In the data rows, the value 50 means zero.
Here are some points:
45,61,62,81,60,48,46,39,41,69,20,14,99,45,85,67,61,89,85,36
42,53,46,56,51,63,41,41,40,47,56,40,53,45,51,33,50,63,64,54
48,59,48,58,51,45,50,49,42,57,45,41,66,51,56,57,52,63,60,46
52,47,55,59,48,52,53,46,47,51,47,49,58,56,51,48,48,53,54,48
53,55,55,54,52,49,60,47,51,56,40,46,62,58,55,59,56,52,51,47
43,52,54,56,56,53,48,50,48,47,53,45,55,45,58,54,54,58,57,48
61,50,47,34,47,50,56,55,59,48,50,60,29,60,32,60,42,34,34,47
37,55,47,67,46,36,28,30,40,62,64,34,79,33,90,16,34,80,77,56
46,44,44,56,46,54,31,43,42,40,62,45,57,25,70,27,44,65,61,51
61,60,48,53,55,48,70,59,56,55,31,52,39,64,45,70,51,36,45,49
57,52,55,41,60,45,78,64,68,43,32,66,24,80,25,85,56,29,31,44
50,48,52,39,42,59,32,51,46,36,65,57,33,46,42,35,38,41,39,53
51,57,49,84,52,57,38,47,40,64,48,35,99,52,81,39,65,81,79,58
50,50,49,55,44,46,57,54,55,58,44,51,58,51,50,50,56,51,56,57
41,45,49,56,45,55,31,43,40,51,63,39,62,31,67,25,46,62,62,58
67,59,67,41,68,70,97,70,89,67,37,73,16,96,19,99,57,13,27,65
56,53,59,47,54,47,78,40,59,33,49,62,13,60,33,53,52,39,32,43
65,57,47,16,58,53,63,59,74,49,28,76,04,71,06,73,41,22,20,42
49,54,50,57,53,46,54,52,48,51,46,49,57,51,54,59,52,52,53,47
50,51,52,57,52,50,52,49,51,53,47,49,65,49,58,48,54,57,58,46
57,54,50,51,52,48,42,58,48,66,49,43,71,46,46,38,52,51,51,46
48,38,55,31,42,53,37,54,55,40,55,57,28,55,42,47,43,42,32,56
63,43,50,29,45,45,58,62,71,44,56,57,17,61,15,70,42,25,24,53
40,55,50,60,55,47,50,53,41,48,42,53,70,44,62,50,50,54,51,46
57,52,44,39,59,49,42,58,54,35,71,59,20,56,31,63,43,37,39,50
39,46,51,39,46,54,39,45,44,39,62,53,40,43,53,36,38,45,39,56
53,41,44,38,48,51,40,54,52,40,61,53,25,52,39,49,41,39,40,50
35,40,43,59,37,54,11,36,27,45,69,35,65,16,76,16,41,70,70,50
57,67,58,42,64,38,71,61,51,48,42,56,42,68,43,71,57,35,36,45
73,67,42,51,62,60,77,71,62,56,29,68,31,79,28,78,48,38,46,38
47,30,50,31,42,60,23,42,50,42,83,47,31,39,35,19,34,54,41,58
54,48,47,48,55,51,41,53,45,35,60,45,41,41,54,42,49,54,61,57
53,42,50,44,51,53,40,49,51,37,65,53,37,40,46,47,39,43,42,46
64,53,50,44,50,50,77,61,75,55,29,62,30,80,22,81,58,29,32,49
40,27,46,46,37,51,15,27,31,41,79,48,54,28,62,05,38,64,61,63
48,55,53,48,51,52,50,52,53,49,48,48,45,54,44,52,50,53,51,49
44,50,50,61,49,53,41,45,46,52,49,46,67,40,65,41,53,64,61,50
54,53,53,68,57,44,67,39,57,53,33,55,66,63,57,62,52,49,56,44
21,30,33,58,45,56,01,31,23,27,78,33,79,04,93,00,40,95,76,57
59,49,62,45,61,30,72,58,75,65,21,63,40,82,20,84,61,28,35,44
89,61,47,23,53,21,99,73,89,57,13,84,02,99,00,99,52,00,02,20
61,68,60,66,62,41,99,73,63,63,20,61,72,83,39,99,71,29,25,31
64,56,51,61,38,58,79,54,62,62,20,49,78,82,43,79,73,41,59,39
32,25,41,56,38,62,05,40,28,38,80,36,50,10,70,01,34,75,65,59
45,47,47,45,45,49,30,48,44,40,67,47,36,33,48,35,41,52,48,53
28,35,54,80,38,59,04,23,18,34,73,27,99,02,99,00,49,99,85,61
36 more points follow, each with its number after it:
45,25,37,17,26,61,00,48,52,27,93,51,00,18,39,04,12,48,36,63 0
54,47,47,58,50,46,71,49,61,59,47,44,49,68,53,52,57,55,46,59 1
53,42,49,35,45,52,43,56,54,41,60,54,34,46,41,43,39,45,38,59 2
53,41,41,45,50,58,34,54,51,47,65,61,30,39,34,39,39,44,40,54 3
67,62,50,31,58,54,63,56,69,56,42,69,15,71,27,73,42,23,34,50 4
56,58,54,49,46,53,61,54,62,54,37,54,39,62,36,60,49,39,44,45 5
52,57,53,61,50,45,59,50,48,66,46,33,64,45,56,57,57,54,58,47 6
46,41,51,40,43,58,31,52,42,42,64,45,41,40,53,36,39,52,52,54 7
59,57,57,51,44,44,63,52,50,51,36,56,35,64,41,68,57,37,38,47 8
46,53,46,64,54,47,58,48,47,56,40,40,75,47,64,57,57,59,62,54 9
48,60,56,63,55,53,61,54,48,57,27,40,85,50,72,59,65,64,65,50 10
42,44,48,49,46,53,30,41,46,45,68,46,49,27,62,26,44,62,55,59 11
16,79,68,78,70,62,64,36,16,71,13,28,99,47,96,47,90,99,99,68 12
22,42,44,76,48,49,00,23,16,35,89,23,99,00,99,00,45,99,87,67 13
53,49,51,40,51,48,51,55,57,49,54,55,29,56,37,58,46,36,34,50 14
53,49,48,52,51,44,61,61,64,54,38,54,42,60,42,67,55,48,37,46 15
38,62,52,75,55,40,61,47,42,58,31,47,87,43,75,56,59,67,66,39 16
64,56,52,34,46,50,50,57,63,49,57,57,15,58,22,63,44,30,36,53 17
57,48,46,55,52,51,72,48,55,50,35,57,44,64,36,68,49,42,38,55 18
55,49,48,31,50,46,59,57,69,43,49,60,21,59,26,63,43,32,31,50 19
43,51,50,60,46,49,52,41,43,58,48,42,76,46,67,44,59,67,65,49 20
39,58,66,80,64,52,79,35,32,86,05,30,99,48,88,77,80,77,88,37 21
63,48,46,34,53,51,55,59,57,33,52,69,05,61,15,62,32,12,24,40 22
36,37,46,52,47,60,19,42,32,43,74,41,53,25,68,13,41,69,66,63 23
46,57,47,53,52,49,46,40,43,48,61,50,54,38,64,36,37,52,58,56 24
48,49,47,49,48,46,49,48,52,48,52,52,48,51,46,50,49,45,45,44 25
50,43,51,30,44,56,39,54,47,47,61,58,29,41,42,41,44,45,42,58 26
43,35,43,30,52,58,17,54,55,31,87,48,13,29,32,26,30,45,37,53 27
35,39,42,56,44,59,16,43,25,42,80,32,58,20,74,19,46,73,66,57 28
30,37,44,57,45,66,23,40,34,51,73,36,58,27,70,23,44,62,69,56 29
42,37,44,47,35,52,12,36,22,36,80,37,74,05,77,04,42,77,70,52 30
46,53,50,54,50,44,42,44,47,46,46,40,58,41,65,43,58,59,57,42 31
54,48,54,47,52,49,58,57,56,56,48,49,45,60,38,62,52,44,44,50 32
53,43,42,26,40,50,39,61,51,27,62,63,00,47,27,45,29,22,24,46 33
45,54,53,57,54,50,59,43,52,39,44,48,65,56,58,55,55,49,57,48 34
47,43,46,47,45,52,32,47,40,46,65,43,49,34,60,27,45,58,52,53 35
Which three of these numbered points are nearest to each point below by angle, seen from the average point of the first points? Their numbers follow each, nearest first.
49,55,45,40,53,45,51,53,50,56,53,49,70,51,48,55,59,59,57,53 > 9 20 10
14,62,43,87,47,53,20,10,00,59,65,22,99,22,99,00,49,99,99,47 > 13 20 29
09,44,51,75,49,60,00,21,00,30,90,08,99,00,99,00,40,99,99,74 > 13 28 29
56,59,56,49,56,39,67,51,57,65,44,50,50,70,33,67,53,39,46,51 > 32 5 8
42,48,44,53,47,50,36,44,46,47,58,42,53,35,58,35,46,63,56,50 > 28 30 11
61,46,50,32,50,52,52,58,61,44,55,65,12,60,23,63,43,28,25,48 > 14 22 19
79,52,58,31,58,49,95,75,81,57,27,70,14,94,00,99,55,10,15,41 > 32 4 5
57,41,63,42,40,64,66,67,60,59,22,46,69,56,69,67,43,39,54,46 > 10 21 9
40,43,49,52,37,62,15,42,36,45,69,44,47,15,65,09,40,71,56,60 > 11 35 23
50,46,52,47,43,48,38,43,51,53,63,43,47,44,50,36,48,55,51,56 > 11 35 23
47,61,42,67,53,47,56,44,40,81,43,30,95,39,72,42,70,82,75,42 > 20 9 16
35,58,55,71,54,41,56,47,43,53,31,44,78,51,71,54,62,67,69,43 > 16 10 9
50,50,48,51,49,48,47,50,48,46,54,46,48,46,54,48,48,52,50,51 > 28 35 11
64,64,31,43,68,33,94,60,64,68,20,68,43,97,17,99,63,30,55,53 > 18 32 15
42,39,44,47,42,55,05,40,27,37,83,37,61,12,79,00,35,68,62,60 > 35 23 30
25,47,43,65,41,54,12,37,26,52,66,26,88,03,91,00,54,92,86,63 > 13 30 28
00,31,49,80,49,56,00,25,00,24,94,14,99,00,99,00,67,99,97,66 > 13 28 29
48,48,53,49,45,50,54,48,48,54,48,48,54,52,54,42,55,53,48,51 > 20 12 31
